grid = -0.133	-0.077	-0.005	-0.025	0.058	0.023	0.114	0.016	0.008	-0.018	0.011
The entry just right of -0.133 is -0.077
The entry just left of 0.016 is 0.114
Find the entry just left of 0.114.
Answer: 0.023
Find the entry just right of 0.008.
Answer: -0.018
Find the entry just right of -0.025.
Answer: 0.058

[[-21 -34  11 -38 -19   7]
 [-17  -8 -21   1 -10  74]
 [-17 -32  16 -33 -10  -1]
 [-21 -42  18 -40 -17   0]
 [-15  -2 -24  13 -21  60]
 [-16 -20 -14   7 -10  48]
 [-13   1 -27  15  -4  80]
 [-17 -35  17 -31  -8  -1]
 [  0 -16 -22 -16 -27  10]
 [ -9 -26  -5   6  -5  18]
 [-14 -19 -11   6  -6  42]
 [  0 -33 -18  28  37  21]
 [ 16  26 -36  13 -48  21]
 [ -4 -44  -2  -3  13  -5]
 [-17 -27  -2  11  22  27]]
The smallest entry in the first row -> -38
The largest entry in the last row? 27
The entry directly below 60 is 48
The smallest entry in the last row? -27
The entry directly above -9? 0
The entry directly below 15: -31
The entry in the bottom-left corner -> -17
The fifth entry, reading row by row: -19
The entry just right of the smallest entry is 21
The entry just left of -6? 6
The entry just left of -35? -17
The entry directly below 10: 18
The entry in the top-left corner? -21
The 4th entry from the end, reading row by row? -2
The 2nd entry on the diagonal from the top-right corner? -10
The first entry in the row that holds the smallest entry? 16
The entry directly above -26? -16
The entry just right of -20? -14
The largest entry is 80
The second entry on the main diagonal? -8
The first entry of the largest entry's row? -13
The entry directly above -15? -21
The third entry from the end, reading row by row? 11
The 2nd entry in reading order: -34
The 3rd largest entry? 60
The entry just left of -26: -9
The top-right entry? 7
The second largest entry -> 74
The 3rd entry on the main diagonal? 16
The entry directly below the smallest entry? 13

Read these off the table that follows. Rows and columns are numbered from 0.
1) The entry in row 0 and column 2?
2) The top-left entry?
3) The entry just left of the smallest entry?
4) The entry at row 2, column 0?
5) The bottom entry of the column that holds the smallest entry?
6) The entry in row 1 and column 0?
7) The entry just left of 403?
8) The entry in the top-right corner?
[[393 562 510 514 732 748 596 582 121 847 721 354 520 295 643 630]
 [880 690 797 850 487 497 626 764 883 409 522 800 588 846 654 591]
 [421 551 398 365 602 530 553 364 625 472 522 373 823 383 423 467]
 [658 647 630 678 698 651 634 619 791 655 630 547 817 607 473 591]
 [349 396 401 350 403 402 431 388 543 467 421 557 563 552 457 519]
 [426 613 423 380 619 550 620 397 554 489 547 437 702 417 475 500]]
1) 510
2) 393
3) 582
4) 421
5) 554
6) 880
7) 350
8) 630

-920  -123  -490  -263   506   -48  -539   227  -235  -288
Give the entry just right of -490.
A: -263
The first entry is -920
The first entry from the right: -288
The third entry from the left: -490
